One turn moves every row onto another: examples first, then more rows asked
W: [-0.13 -0.99 -0.11  1.31 -0.74  0.21  0.73  0.17  1.45  1.15  0.64  0.59
 -0.99 -0.63  3.09  0.69 -0.48  0.93]
M: [ 0.62 -0.55  0.55  1.79 -0.72 -0.78  0.59  0.78  1.04  0.99  0.11  0.73
 -1.25  0.40  2.97  1.26  0.34  1.62]
R: [ 1.03 -0.08  1.38 -0.56 -1.82  0.59 -0.79 -0.55  0.13  0.64 -0.34  1.26
 -1.68 -2.68  1.12  0.40  0.68  0.74]
H: [-0.83  0.91 -1.30  0.54 -0.13 -0.04 -1.14  0.35 -0.65  0.13 -0.60  1.16
 -1.08  0.39 -0.82 -1.70  1.81 -0.63]
C: [ 1.64 -0.59  1.17  1.37  0.63  0.43 -1.36 -1.17  0.87 -0.16  2.43  1.49
 -0.15  1.17  0.14  2.05  1.36 -0.08]
X: [ 2.18 -1.35  0.83  1.68  0.42  1.41 -1.72 -1.75  1.19 -0.07  1.51  0.64
 -0.44  0.01  0.43  0.09  1.86  0.08]
V: [ 1.87  0.67 -0.68 -0.65 -2.30  1.12  0.42  0.28  0.34 -0.38 -1.24  2.62
 -0.19  0.04  0.66  0.82  3.00  0.91]
L: [ 0.59 -0.11 -0.32 -0.14  1.72  0.74 -0.48  1.23  0.77 -1.12  2.04  3.43
 -0.60  1.08  0.15 -0.06  1.95  0.99]
S: [ 1.37 -0.12 -0.78  1.25  1.51  0.58 -0.18 -0.07  1.15 -1.19  1.30  2.62
 -1.24  1.09 -0.02 -1.40  2.02  1.95]
T: [-0.31 -0.46 -1.47  0.47  1.79  1.26 -0.94  0.01  1.20 -0.06  1.62  3.02
 -0.48  0.30  0.35 -1.46  1.59  0.95]
K: [ 0.25 -1.05  0.83  0.54 -0.75  0.06  0.21  1.64  1.07  0.94  0.30  0.97
 -0.88 -0.54  3.27  1.24  0.48  0.66]
Q: [ 0.48  1.10 -2.24  0.72 -2.00  0.62  0.45 -1.42  0.60  0.85 -1.02  2.72
 -0.12  0.78  0.48  0.82  1.91  1.34]
Y: [ 0.62 -1.15  0.47  1.34  0.75  0.91 -2.83 -0.94  0.71  1.21  1.48  1.65
  0.32  0.50  0.62  1.06  2.16 -0.29]
U: [ 0.31  0.80  0.60  0.30 -1.62 -0.38  0.15 -1.92  0.22  0.86  0.86  1.59
 -1.83 -1.27  0.54  1.83 -0.73  1.21]
F: [-0.79  1.46 -0.85 -0.27 -0.08 -0.21  0.00  0.60 -0.64 -0.84  0.85  1.59
 -0.99  0.96 -1.30  0.10  0.73 -0.87]
N: [ 0.23  0.75  0.87  0.49 -1.49 -1.10 -1.53 -0.35 -0.43  1.96 -0.72  2.05
 -1.55 -0.88  1.00  1.54  1.17  1.50]
D: [ 0.41  0.69 -1.73 -1.22 -2.08  1.81  0.97 -0.87  0.84 -0.17  0.32  2.75
  0.25 -0.48  0.53  1.18  1.02  0.07]
P: [ 0.75  0.89 -0.33  0.19 -0.45  0.30  0.22  0.43 -0.44 -1.67 -0.03  0.72
 -1.68  0.27 -1.19 -1.52  1.35 -0.48]

V -> Q
S -> T
Now find these:
R -> N
W -> K
H -> F
Y -> C

